In the rows, 128 means zero.
Each named move below is a turn or a mirror, shown by a few rows before and after it. Which moves, in which order, take the first row of each later pair to the second? The first pair is answered.
move kuda:
[113 132 145 135 112 132 117 119 145 112 122 139 107 101 158 104 114 117
 105 114 145 131 132 106 155 139 120 152 108 128 125 125 126] => [119 131 143 133 109 135 115 119 142 112 122 139 109 101 159 105 115 114
 100 113 142 128 128 107 156 146 120 151 107 125 124 130 130]
[112  91 154 142 131 113 116 150 128 135 130 155 121 141 106 141  96 154
 114 134 125 144 100 111 134 126 137 115 134 141 147 115 117] => [135 120 159 154 128 115 143 112 125 129 120  89 134 148 110 144 123 113
 107 146 112 128 129 125 132 112 127 118  93 148 109 150 139]
[144 117 140 149 132 130 108 123 128 112 129 108  96 126 145 114 110  85
 100 146 150 137 129 105 168 114 157 132 109 121 119 134 108] => [139 111 138 152 130 130 107 136 135 113 137 126  94 120 144 115 102  96
 100 146 159 144 121 101 166 120 159 126 123 121 128 122 102]
move Mebu:
[138  46 131 117 149 121 119 139 104  86 129 146 132 106 137 123 113 126
 144 114 161 106 134 130 106 116 179  69 120 108 159 133 104] => [128  88 153 127 160 114 148 118 106 133 123 114 170 117 126 174 163 104
 166 123 143 118 156 184 106  89 140  70 129 121 123 159 131]
[ 91 148 137 143 102 149 127 162 139 142 105 169 142 115 130 105  97 107
  96 157 112 102 120 133 190  85 151 141 122 114 128 128  85] => [ 91 166 143 147 109 142 142 156 140 158 104 159 151 118 124 122 115 101
 106 160 109 103 127 148 194  77 139 143 125 119 112 133  97]
[119 136 117 143 117 131 150  81 149 185 121  81 171 135  95 113 153 110
 135 112 133 141 152 139 127 118 125 107 137 140  89 158 157] => [126  84 100 127  98 142 117 106 149 132 130 115 128 120 112  52  97 132
 105 104 157 125 126  79 128 147 172 103 125 121 130 130 131]
move boler:
[128  93 167 144 126 123 116 109 111 130 132  77 134 164 119 115 117 134
  89 138 120 149 117 124 138  78 151  94 145 125  87 158 129] => [106 142 148 134 137 110 133 113 125 167 121  97 186 141 112 161 160 117
 133 118 116 140 129 170 125 101 117 120 149 127  82 165 148]
[110 138 123 135 136 124 130 136 136 140 120 161 137 105 127 145 144 130
 146 114 152 140 136 141 128 134 117 152 158 121 147 111 126] => [123 103 143 142 128 136 116 135 123 118 125 150  97 126 134 112 112 141
 113 132 149 143 126 109 139 119 139 136 151 115 147 104 113]
[124  87 142 141 131 121 136 152 112 161 145 115  97 156  98 141 143 154
 133 124  83 138  96 131  97 103 154  96 105 115  95 130 136] => [118 140 135 150 130 105 161 132 127 169 121 130 116  95 115 169 169 138
 137 128 107 162 113 153 113 124 107 159  96 106  87 131 148]
move zur:
[108 133 147  99 114  93 109 165 105 113 106 211 134  87 135 139 130 168
 123  65 129 141 103 105 125 139  76 178 210  98 134 148 123] => [148 136 124 102  92 110 112 130 102  53 103 150 116  88 161  81 113 131
  90  66 123  98 117  68 129 155 108 188 137  84 120 184 136]
[111  89 133 104 147 117  95 138 101 104 138 152 111 111 136 106  96 161
 109 126 160 126 110  62 134 146 136 131 147 116 149 110  95] => [132 111 159 130 141 117 113 109  93  99 121 108  92 105 157 110 106 140
  82 153 162 147 137  68 158 120 125 142 128 114 119 125 110]
[128 119  96 122 125 135 111 137 133 105 133 146 134 128 134  91 107 134
 130  95 122  97 125  97 122 181 148 123 104 111 156 118 128] => [146 153 154 168 119 126 134  99 125 128 115 105 117 121 153 128 129 112
  95 152 129 159 151 122 167 128 103 134 113 112  97 125 152]
[103 124 155 119 118 116 161 138 176 128 183 131 142 122 137 116 114 109
  89 132  98 113 141 128 125 171 110 108  83  75 148 111 124] => [102 129 180 129 119 110 170 132 172 141 179 126 141 117 141 131 119 112
  85 150  97 131 143 143 138 156  97 114  98  80 135 107 126]
Pairs:
Between the rows of a pair lie 2 to 3 moves.
[138 131 112 118 148 156 143 126  93 128 114 102 128 174 127 130 155 110
 133 104  58 129 148 162 133  93 161  84 135 162 132 143 161] => [148  99 121 127 130 152 115 137  92  97 108 158  78 132 157 109 109 148
  91 121 102 166 130 124 166  95 168 103 152 138 154 104 139]
kuda boler boler
[121  85 128 105 128 128 104 160 108 117 151 144 105 166 119  81  86 137
 133 143  98  91 108  98 117 110 154  79 126 127 148 115 113] => [118 123 121 101 142 127 132 148 113 147 148 106 150 183 100 112 127 109
 162 133  70  72 121 139  99 112 137  81 117 143 129 146 139]
Mebu zur
[150 157 124 139 152 125 152  98 126 134 132  71 166 147 132 132 170  80
 144  96 115 107 145 170 107 140 126 135  66 135 108 170 141] => [149 139 191 173 147 118 143  99 120 147 118 103 117 126 152 161 153 112
 104 149 146 192 145 170 154  94 103 141 123 128  89 133 124]
Mebu zur
[117 164 135 121 132 135 132 125 125 135 114  98 137 106 143 175 154  98
 132 130 111  88 157 137 138 145 125 138  98 109 114 157 150] => [104 116 142 111 126 133  97 162 123 121 120 168 101  93 143 153 111 150
 118 133 139 117 127 103 148 153 145 131 141  96 153 112 114]
kuda boler
[112 151 111  92 148 119 145 119 121 124 148 165 142 152 106 131 156 129
 155  75  92 138 150 159 126 133 128 111 100 127 143 122 169] => [123 123 124  97 131 118 125 125 119  93 153 189  94 126 126 101 119 152
 115  94 121 159 140 120 148 133 145 120 106 109 155  93 149]
zur boler kuda
[125 182 118 139 120 101 172  96 127 112 118 123 136  88 145 153 143  93
 137 136 155 155 144 126 153 169  93 183 102 107 113 141 143] => [148 146 139 150 106 114 153  93 112  82 120 109  92 106 160 116 111 101
  97 155 161 152 144  92 168 152 116 159  93 101 112 134 133]
boler boler boler
[140 117 118 141 159 127 110 123 147 106 156 127 158 119 127 105 128  73
 119  95 129  76  96 126 122 165 148 176 134  60 121 155 102] => [141  93 141 148 154 122  99 127 142  97 157 143 126 114 132 102 107  95
  97 117 142  98  91 111 142 153 150 173 157  55 125 134  91]
Mebu boler kuda
[147 156 127 139 135 116 152 103 136 109 116  93 134 103 148 122 134  91
 111 136 127 125 150 133 122 150 120 160  99 109 124 155 147] => [127 131 145 135 158 124 145 126 125 159 126  98 149 164 111 158 146 112
 136 140 102 129 135 166 106 114 119 108 147 135 126 149 143]
boler kuda Mebu
[146 164 119 144 104 131 165  86 127  72 122  96 134  70 170 127 157  61
  85 135 155 124 143 103 138 160 112 200  88 117 108 152 145] => [153  96 192 171 128 149 139 109  94 108 148  68  97 173 143 135 135  95
  59 175 123 155 127 113 145  69 130 105 142 144  85 142 126]
boler kuda zur
[131 146 178 162 122 151 149 120 102 114 110 136 132 120 111 146 130 164
 113 144 156 158 113 174 149  97 106 147 169 108 110  83 107] => [112 122 122 120 130 158 129 152 107 102 133 166 156 131  88 113 116 177
 149  93 143 102  91 155 113 145 145 130 152 109 153  79  98]
kuda zur
[131  99 146 138  94 123 116 124 130  98 138 165 144 116 126  80  92 129
 117 100 142 156  89 110 115 129 114 125  92 104  84 110 143] => [126  91 168 144  97 124 119 122 121 125 143 165 140 134 119  95 101 136
 115 114 134 171  87 120 115 103 112 105 113 113  76 108 143]
Mebu boler kuda
[144 187 133 139 137 100 153 113 119 143  95 127 160 103 118 176 176 108
 141 137 136 141 152 173 134 120  71 157 134 147 106 137 139] => [154 147  70 103 117 120 116 139 123  70 114 157 132  93 125  97 123 121
 132  97 148  81 123 106 115 183 135 158  97 126 159 130 121]
kuda zur
[195 109  98 145 132 136 151 120 132 125 133  82 135 160 146 110 135 105
 116 125 114  90 148 108 107  98 126 133 102 113 135 136 111] => [165 118  78 124 143 126 152 136 145 156 139 122 173 153 128 136 153 114
 153 104 116  83 141 129  84 120 116 140 118 118 154 128 112]
boler zur zur
[125  87 102 108 162 150 154 141 119 112 120 151 126 133 115  67 139 134
 131 149 103 172 141 113 130 135 192 127 134 134 167 121 156] => [125  91 127 119 168 152 169 131 115 131 123 122 129 156 109  85 149 124
 130 162  90 178 152 134 134 109 183 115 141 149 139 136 165]
Mebu boler boler
[160 161 155 115 147 149 183  88 125 175 158  94 141 184  92 163 126 132
 154 106  75 129 114 207 169  52 125  67 111 135 123 165 171] => [142 137 114  79 152 151 160 127 134 165 172 145 155 189  73 140 109 162
 181  66  74  97  91 190 136  88 156  57 123 132 171 145 151]
zur kuda
[176 129 117 118 173  95 112 140 128 123  88 155 153  50 153 115 100 111
  92  99 171 134 136  70 109 208 139 195 104  96 144 112 180] => [188 125 186 149 195 113 125 111 101 184 101  51 157 152 119 156 136  86
  92 137 112 147 153 117 108 115 130 119 119 139  78 158 200]
Mebu boler Mebu
[ 98 138 127 114 145  89 131 170  70 137  90 183 111  70 137 189 100 164
 153 133 160 172 134  96 129 134  95 170 176 129 133 114  94] => [111 119 140 122 138  99 121 167  59 120  90 175  87  77 140 171  82 167
 134 141 166 170 133  82 137 126 109 162 173 127 132 111  90]
boler boler boler
[100 135  87  95 137 110 153 132 137 171 122 159 183 120 119 151 171 136
 165  84 114 107 126 157 100 150 119 140 143 122 144 131 125] => [142 132  83  99 125 132 154 104 124 128 124  87 159 146 131 106 153 105
 134  93  96  72 131 130 100 143 148 118  85 125 126 163 137]
zur boler boler
[108 123  92 123 179  85 140 116 144 204 130 122 152 141  88 146 188 105
 197 108 122 125 141 158 124 145 108 124 168 124 144 133 151] => [119  63 108 129 168  95 107 146 141 159 130 177  85 126 106 105 127 152
 152 131 160 158 118 101 150 139 138 118 195 107 177  89 116]
boler zur boler
[119  97 100 124 126 155 106 116 123 122 132  92 141 166 139 116 146 103
 134 105 111 115 143 108 125 143 159 108  88 143 123 145 106] => [100 139 111 138 132 137 130 111 138 161 117 120 163 125 140 167 174 102
 147 111 129 154 155 145 136 139 112 149 118 137 111 134 115]
boler zur
[123 147 127 123 115 102 131  99 145 142 113 119 122  72 156 131 165  94
 125 123 155 157 148 160 143 144 118 173 127 122 134 124 141] => [149  96 147 122 112 127 114 100 122 126 133  63  91 142 141  92 137  88
 104 137 117 120 137 133 130 110 162 101 106 134 123 144 135]
kuda boler kuda
[113 104 151 139 131 146 132  91 107  98 117 125 128 124 143 155 127 137
  94 174  81 112 109 152 159 129 146 121 166 129  93 141 118] => [102 136 130 133 131 136 141  91 119 107 110 141 155  98 143 171 145 129
 117 157  84 108 112 166 150 156 129 149 163 131  99 145 123]
zur boler kuda
[104 158 120 183  64 109 150 105 144  99 112 133 156  78 122 132 158 158
 104 143 125 192 111 145 142  94  86 125 173  72 123 101 100] => [ 86 154 107 163  80 111 153 119 146 131 125 140 189 111  87 148 174 162
 143 122  98 166 106 169 112  94  92 100 186  87 131 107 101]
boler boler
[143  93 145 143 108 137 116 121 121 123 134 118  91 150 139 114 125 136
  94 139 134 127 130 117 141  94 144 113 123 134 117 116 103] => [130  87 138 126 119 139 116 129 118 136 145 115 113 171 117 124 133 138
 121 121 114 107 122 129 115  95 154  89 133 142 124 120 105]
boler boler boler
[119 120 150 115 137 102 133 155 157 158 131 164 143 100 122 150 122 167
 137 130 141 167 123 141 153 148 123 152 160 126 136  81 117] => [125  89 166 113 144 119 123 161 139 167 143 126 138 161 104 140 113 168
 138 136 108 153 115 139 142 113 149 105 156 143 125  97 117]
kuda boler zur
[111 125 111 114 138 123 142 133 137 159 138 126 158 143 100 157 157 126
 150 107  86 105 132 153 111 122 128 114 126 143 123 135 132] => [130  84 134 123 120 124 120 141 132 118 127 164  91 121 129 123 107 157
 103 134 128 139 113 105 145 115 146 123 144 124 142  95 102]
Mebu zur kuda
[122  89  29  88  86 171 107  92 130 112 142  76 123 139 123 102 128 137
 119 133  99  85 117 109  71 169 137 126  26 155 152 173 144] => [ 99 112  73 121  79 142 115 100 148 133 107 168  95  43 162 159 128 174
  95 168 175 195 125 121 131 164  79 200  95 133 153 108 131]
zur zur boler
[129  58 110 123  64 126 117 139 137  79 157 142  79 132  98 142 122 159
 142 160  91 132 169 110 147 119 156 103 141  97 151 105 129] => [128  91 109 137  56 116 127 119 142  77 140 155  83  89 119 155 135 152
 137 167 110 153 184 115 164 127 131 143 130  87 138 101 137]
boler boler
[ 94 143 129 115 148 132 140 125 115 138 119 162 133 130 136 174 116 113
 169 155 150 152 117 146 112 124 121 151 176 126 155 131 106] => [111 120 153 130 146 142 130 119  97 128 125 130 107 163 135 161  99 116
 140 174 138 159 113 130 120  93 137 120 176 135 140 139 101]
boler Mebu boler
[131  87 113  97 133 176 127 142 111  83 117 134 103 146 129 113  97 138
 113 109 127  75 123  89 106 172 141 105 125 106 151 136  98] => [114 132 118  98 155 164 159 126 114 142 116 112 156 160 107 174 156 117
 154 106 103  77 144 149  86 158 102 103 135 122 122 159 125]
Mebu zur
